128 stands for zero in the data rows.
How far apart are the two rows of each pair, measured in a hidden way? 0 means very close, and 30 very far. Two or three weighted sums of its numbers give each row a place; it is the straight-line distance between the places.
[ 81  52  51  73 107 118 159 211 255 238]
[ 86  71  65  72  98 115 151 189 235 228] >> 9
[ 83  74  69  59  92 103 138 179 202 205]
[ 89  83  63  58  74  93 127 161 187 197] >> 13
[ 82  84  70  66  71  85 113 148 174 185]
[ 81  77  78  66  74  79 105 129 149 172] >> 14
[ 84  78  80  67  70  75  96 115 150 164]
[ 94  81  80  79  75  68  90 110 138 162] >> 12
[104  88  79  71  70  66  80 100 135 155]
[136  97  81  77  67  75  89  99 120 141] >> 16
[126 102  89  78  71  83  98 101 123 133]
[125 110  90  86  90 102  99 102 116 129] >> 19
[125 117 100 102  99  92 104 100 107 119]
[139 121 116 106 105  99  91  84 105 110] >> 6
[139 142 125 112 107  98  90  93  99  96]
[142 145 126 124 113 104  88  98  91  99] >> 10
[143 150 133 113 109 104  89  89  84  92]
[141 140 134 129 112 110  96  88  91  82] >> 17
[146 129 134 128 115 107  92  88  92  85]
[162 134 125 123 118 107 102  93  86  82] >> 14
[173 168 130 122 119  98 101  83  92  81]
[167 179 161 136 107  96  99  91  79  85] >> 17
[165 170 183 161 131 115  99  93  86  83]
[147 166 170 176 174 128 102  99  87  81] >> 26
[138 160 167 173 172 159 126  94  97  84]
[129 145 152 163 170 177 159 124  91  84] >> 8
[123 134 149 159 165 168 178 149 114  86]
[117 118 142 150 151 161 177 179 150  95] >> 27
[100 127 128 138 146 157 170 174 169 141]
[ 92 109 123 125 138 144 154 161 166 176] >> 13
[ 88 104 120 127 133 135 148 160 161 158]
[ 93 102 104 119 125 134 142 144 154 162] >> 15
[ 87  97 109 114 126 133 133 143 154 142]
[ 83  80  97  98 114 128 130 128 150 148] >> 11
[ 79  84  94 108 110 119 119 129 133 149]
[ 80  81  89  93 104 113 120 123 149 158] >> 7
[ 91  89  90  87 102 102 114 135 147 158]
[102  99  92  90  89  97 122 137 154 147] >> 17
[119 111 105  93  95  95 107 128 140 138]
[123 127 101  99  85  98 105 112 127 138] >> 22
[119 129 123 105  87  94  91 102 129 129]
[129 133 133 112  99  86  90 107 113 120] >> 15
[142 135 129 110 100  97  90  99  98 118]
[144 127 128 124 103  91  85  84  97 107] >> 17
[171 147 127 116 115  95  84  91  96  95]
[182 168 137 121 104 101  95  92  85  95] >> 17
[174 169 149 133 123  98  98  80  88  87]
[165 167 158 132 109 100  97  85  82  93] >> 10
[170 168 153 135 119 105  96  84  84  89]
[163 165 157 136 130 110  91  88  79  85] >> 13
[163 161 147 143 126 117 104  94  88  84]
[151 150 153 143 132 114 101  90  82  80] >> 10
[138 141 139 143 131 120 111  96  88  83]
[143 140 138 139 135 123 112  93  84  73] >> 5
[128 126 126 140 120 114 111 100  93  82]
[130 123 129 134 123 123 114  99  95  88] >> 3
[136 129 126 126 124 122 114 108  92  80]
[140 132 125 128 123 119 113 101  90  88] >> 8
[142 133 130 120 114 115 112 104 100  83]
[160 147 132 123 116 118 109 100 102  95] >> 11
[167 169 137 118 110 113 116  96  98  85]
[162 162 152 130 114 115 110 104  97  99] >> 7
[161 170 164 138 121 112 111 111 101  90]
[158 164 176 154 131 119 100 101  92  90] >> 4
[172 192 174 160 149 127 108 103 106  87]
[172 191 187 178 149 125 110 100  92  88] >> 14
[163 171 174 178 166 134 118 105 102  90]
[147 162 163 172 173 140 124 106  97  84] >> 8
[131 155 171 176 166 156 134 107  99  93]
[127 139 159 165 176 155 137 123 107  97] >> 19
[110 131 150 158 170 161 144 119 112  95]
[110 121 136 154 166 160 154 135 104  95] >> 9
[ 91 113 129 148 160 162 149 130 117  99]
[ 99 106 129 143 168 152 154 132 122 106] >> 17
[ 80 105 119 128 146 145 144 140 121 124]
[ 81  93 108 133 133 146 145 143 128 115] >> 14
[ 82  91  98 117 126 140 150 138 128 114]
[ 84  84  93  97 125 134 149 139 127 118] >> 14
[ 86  78  89 100 110 128 145 146 130 121]
[ 84  85  79  93 107 124 147 145 145 122] >> 6
[ 96  81  91  88  96 117 136 154 149 127]
[ 96  89  78  84  90 112 129 149 154 128] >> 10
[109  90  84  83  93 102 118 153 157 152]
[116 100  79  83  86  99 115 158 165 150] >> 8
[103 100  80  86  90 104 133 154 163 153]
[104  97  90  96  97 117 144 157 154 149] >> 6
[106 101  95 102 118 133 142 141 142 152]
[112  97 123 123 129 128 130 137 139 140] >> 22
[110 121 135 133 128 125 126 137 137 139]
[133 139 141 139 128 123 126 130 128 129] >> 9
[146 148 139 137 117 121 126 128 125 147]
[142 144 136 133 125 128 110 118 126 147] >> 13
[146 137 138 131 120 127 117 120 130 154]
[134 134 129 118 119 123 118 113 122 149] >> 6
[155 133 135 123 127 122 115 113 123 152]
[180 154 134 126 119 114 111 107 115 154] >> 15
[188 179 146 130 120 117 103 108 109 148]
[186 192 180 127 115 117 111 108 108 144] >> 20
[192 203 193 152 127 121 107 104 111 134]
[181 199 205 169 137 113 117 101 107 133] >> 18
[184 189 207 197 161 128 108 109 105 122]
[173 183 207 217 191 140 113 109  98 106] >> 9
[169 185 202 214 208 175 131 102 104 111]
[179 180 190 203 206 187 142 113 102 104] >> 9
[169 175 187 203 213 198 179 134  96  94]
[163 181 175 187 197 207 195 163 115 105] >> 22
[154 163 168 178 186 198 193 180 135 118]
[156 163 158 174 178 174 187 171 157 114] >> 18
[150 155 149 163 175 175 182 179 164 132]
[145 145 154 162 164 171 182 182 161 146] >> 8
[136 142 141 150 158 162 174 178 172 143]
[135 132 138 137 150 165 169 168 172 162] >> 5
[133 132 135 140 141 150 151 157 169 160]
[128 132 137 134 140 138 157 159 177 183] >> 7
[131 122 135 123 134 137 139 158 175 193]
[125 129 133 127 133 129 141 152 175 183] >> 8
[128 123 120 121 130 125 132 144 158 184]
[131 114 116 124 114 127 126 138 149 160] >> 12
[129 118 118 117 113 122 123 128 140 152]
[129 121 117 124 115 114 118 124 126 145] >> 7
[139 132 115 114 108 117 112 121 121 146]
[127 131 121 108 115 112 116 114 125 128] >> 14
[150 120 117 113 110 108 103 101 100 127]
[137 125 117 120 112  99 102  94 110 117] >> 13
[106 137 137 124  87  73  65  65  72  84]
[102 128 154 141 112  75  65  65  70  87] >> 15
[ 97 133 164 171 117  91  77  71  71  72]
[ 94 126 163 175 147 106  90  90  78  78] >> 19
[101 120 160 179 171 122  96  98  89  79]
[ 97 115 153 184 183 153 115 105  99  77] >> 11
[ 91 105 137 182 182 160 128 118 104  89]
[ 83  98 137 170 197 174 137 120 113  95] >> 11
[ 80 100 132 178 199 190 162 133 133 102]
[ 86  93 121 161 200 200 169 152 128 120] >> 23
[ 75  85 119 148 188 197 177 172 141 120]
[ 70  84 107 154 184 190 196 172 156 133] >> 23
[ 80  77  99 141 180 195 196 182 166 148]
[ 78  79  93 132 167 190 203 202 180 157] >> 10
[ 75  76  86 114 162 192 216 218 190 170]
[ 74  73  78 104 140 176 195 207 198 186] >> 6
[ 65  71  79  96 134 165 179 209 197 185]
[ 79  75  88  96 126 141 170 180 191 190] >> 26
[ 79  68  79  81 104 141 156 180 195 191]
[ 66  74  68  79  96 124 138 161 183 189] >> 8
[ 82  82  75  71  91 111 141 159 176 172]
[ 81  77  72  76  89 106 128 146 161 178] >> 11
[ 83  83  79  76  82  96 112 138 148 163]
[ 86  82  70  75  78  89 104 126 144 155] >> 5
[ 95  79  81  76  70  77  90 113 137 148]
[ 99  84  78  76  81  87  80 106 120 138] >> 21
[101  96  87  79  81  74  84  94 113 143]
[114 102  77  82  64  76  81  85 113 149] >> 19
[126 102  94  91  76  72  80  88 117 160]
[126 110  93 101  73  74  72  97 139 157] >> 18
[136 117 107  96  79  77  85 118 152 150]
[144 119 105  98  83  91 104 136 139 153] >> 15
[146 122 108  97  88 103 131 133 140 148]
[145 123 116 100  83 122 138 135 140 149] >> 12
[144 135 123 107 121 113 128 136 143 161]
[138 133 125 128 150 128 130 137 145 155] >> 8
[133 131 130 146 151 137 131 133 151 156]
[126 130 138 159 160 145 134 128 145 148] >> 5
[136 130 142 150 159 143 136 129 134 148]
[129 142 147 149 144 144 133 124 131 135] >> 18
[134 149 147 148 143 143 131 135 119 132]
[144 154 143 145 145 132 129 124 125 125] >> 8
[154 146 146 142 140 135 132 127 127 118]
[152 143 143 141 144 130 132 121 116 121] >> 11
[150 144 136 131 130 128 125 121 124 112]
[145 136 132 133 137 131 123 117 113 120] >> 12
[141 140 134 128 129 124 122 116 114 110]
[134 137 132 134 131 122 123 117 113 108] >> 3
[144 142 131 132 123 114 115 109 117 114]
[140 140 150 141 125 124 117 115 109 105] >> 10
[147 137 151 140 128 114 114 108 107 105]
[161 157 156 144 130 124 113 107 103 104] >> 15
[177 164 166 155 140 117 117 105 105 105]
[191 174 165 159 135 129 112 105 103 102] >> 13
[196 181 179 163 145 125 122 101 101  91]
[202 198 184 170 144 134 116 102 112  96] >> 16
[209 211 198 165 154 139 116  95 104 101]
[214 217 204 183 163 140 124 110  98  98] >> 3
[203 228 205 195 166 151 124 114  98  92]
[195 214 216 199 172 149 141 118 109  96] >> 23
[192 198 204 194 179 157 145 121 108 105]
[176 197 189 195 176 167 149 130 109  97] >> 16
[170 177 185 184 183 162 154 133 110 110]
[168 169 179 178 182 176 155 138 115 108] >> 8
[170 168 168 174 171 168 170 143 117 110]
[162 173 168 166 165 172 168 149 128 118] >> 15
[157 164 173 161 160 160 170 152 148 125]
[154 156 164 161 149 158 158 153 153 142] >> 5
[146 155 154 160 159 145 157 155 150 150]
[140 141 147 152 147 146 138 144 146 139] >> 8
[136 145 138 138 148 137 150 146 148 146]
[136 136 134 137 139 137 138 139 135 129] >> 2
[151 135 136 137 137 132 141 138 140 125]
[155 142 140 125 140 128 137 139 132 131] >> 15
[163 144 136 127 125 130 130 127 127 133]
[171 152 139 119 125 126 124 125 133 132] >> 7
[189 173 139 130 119 125 124 119 129 141]
[184 180 151 135 120 125 123 120 133 128] >> 14
[187 193 169 142 118 118 120 125 128 134]
[181 192 179 155 133 120 121 127 132 122] >> 10
[180 201 186 158 132 129 126 127 121 115]
[169 189 188 170 154 140 130 121 122 121] >> 9
[169 179 178 182 187 162 139 123 112 113]
[151 160 187 201 181 168 149 134 111 119] >> 21
[139 168 191 188 190 172 158 136 118 122]
[135 177 195 186 186 173 155 135 117 108] >> 11
[160 177 177 182 182 169 161 147 128 113]
[167 165 180 184 179 172 156 155 136 117] >> 9
[158 169 170 170 181 165 159 144 141 114]
[150 154 161 178 171 178 162 142 140 112] >> 15
[150 159 152 168 161 172 162 154 142 135]
[150 147 149 159 161 162 159 159 140 123] >> 16
[175 147 150 145 142 157 159 157 138 130]
[178 176 153 146 155 153 155 143 144 130] >> 12
[171 175 177 154 142 144 144 140 139 131]
[159 169 179 176 158 143 139 143 136 118] >> 5
[147 161 177 182 189 153 130 135 137 132]
[136 150 167 172 179 179 149 130 133 126] >> 16
[131 135 155 177 172 185 185 153 127 127]
[119 142 144 162 173 187 183 168 133 128] >> 26
